One turn sends every row of this set to another row. A few are shown first. Where does it send the rows asked after them?
z377: [ 16 -14 -22   6   7  -9 -15 -10 -14  38 -25 -29  19   2   9 -15  22 -23
  11  17  -1]
z760: [  1 -10  -9   7 -13  -2  -1   1  17  22  -6   1   7 -12 -25 -10  10   1
  -1  -1  11]
z389: [ 20 -10  -8 -14  10   8 -24   0  14   2 -21  -8   4  18  -7   1  10 -30
  11 -12 -10]
z941: [ 13   5  -2   3 -10  12 -27  -8  -2  13 -11   3  11  -5  34 -14  -6 -17
   9  22  16]
z29: [  4 -14  -8   3  -8   9   0 -10  -3  19 -25  -6  -2 -18 -18   9 -11  -6
   7  -8   7]
z562: [ 17 -15  -4 -10  10  12 -25  -2  15   6 -28  -3   6  20  -9  -5  13 -31
  15  -9  -8]
z66: [ -2  -5 -12   1 -13   2 -22  17   6  34  -3  -2  35   0  16 -13  -6  -2
   4  -9 -24]
z896: [  3  -8  -7   7 -10   5  -8  12   8  27  -2   5  41  -7  21 -12  -3  -5
   0 -10 -19]
z270: [ 21   1  -4   8  -5  16 -27 -15  -3  17  -3   3  21  -8  32 -11  -3 -17
  10  21  12]
z371: [ 21  -8  -2 -10  12   9 -23  -6   8  -2 -24  -6   3  18  -6  -3  21 -27
  10  -4  -9]
z6: [  4  -7 -11   3 -11  -6   0   0  15  24 -12   1   1 -20 -19  -9   6  -9
  -1 -10  15]
z691: [  2  -2  -9   4  -8  -4  -2  -3  12  24 -11   1   6 -14 -28 -11  15  -6
  -3  -8   9]
z462: [ 16 -16  -3 -11   9   9 -19  -6   9  -5 -20  -1   7  13 -14 -10  18 -27
  15  -4 -11]
z374: [ 16   5  -1   7 -15  17 -17 -11   3  17  -4   1  14  -9  33 -12  -3 -11
  12  22  13]
z881: [ 12 -18  -3  -9   8  14 -22   2  11   1 -25  -9   3  16 -14  -4  21 -22
  13  -5 -10]
z866: [  9   0   3   8   0  15 -20  -8 -19  11 -24   3  10  -8  24  -6 -24  -8
   7   6   0]
z139: [ 25  -9 -19  10   4  -8 -15  -7 -13  31 -17 -32  25   4  14  -7  23 -21
  11  20  -5]
z118: [  7 -10  -3   8 -18   3 -10  20   9  24  -4   3  36   0  19 -14  -3  -3
   2  -3 -23]
z255: [  1  -4  -3   7 -13   1   1   6  15  21 -14   0   8 -13 -21 -10  10  -6
  -8 -10  13]
z733: [ 24 -15 -22   7   6  -6 -19  -8 -17  26 -16 -29  18   0   3 -13  23 -25
  15  21  -3]
z532: [  5  -9 -12  14   6   3 -19 -19 -25  40 -28 -21  22  -5   0   1  -2 -19
  14  13  -1]
z702: [ 14   1   5  10  -6  12 -20 -15   0  15  -9   2  17  -9  37 -10   4 -14
   9  23  12]
z363: [  1   0 -12  -1 -10  -5  -5  -1  11  24  -8   0  -2 -19 -18  -7   6  -6
  -7  -9  11]
z763: [ 18 -14  -5   4  13  12 -19  -1  -6   8 -31 -14  12  13 -10  -3 -13 -25
  25 -10 -11]
z207: [ -2  -8  -9  14  -6  -1 -15  17  -6  27 -15  -8  31  -2   0  11 -21  -3
   5  -8 -16]
z545: [  3  -6  -8   2 -15   7 -12  16  12  24  -1   4  37  -1  10 -16  -3  -1
   8 -11 -24]
z168: [ 20 -10 -23   3   6  -7 -13 -12  -9  39 -21 -36  19   1   8  -9  19 -25
  12  13   0]
z611: [ 27 -13 -15  10   7 -11 -20 -13 -12  29 -20 -26  29   5   3 -13  25 -23
  10  16  -2]
z975: [ 14   7   0   1 -10  18 -24 -12   0  18 -11  -3   9  -4  34 -18  -7 -19
  13  17  13]
z263: [  2 -12 -14   0 -14  -1 -18  18   9  28  -4   2  38  -3  18  -7  -5  -2
   4 -10 -21]

z168 goes to z66
z941 goes to z6
z733 goes to z896
Now find these:
z702 goes to z760
z374 goes to z691
z866 goes to z29

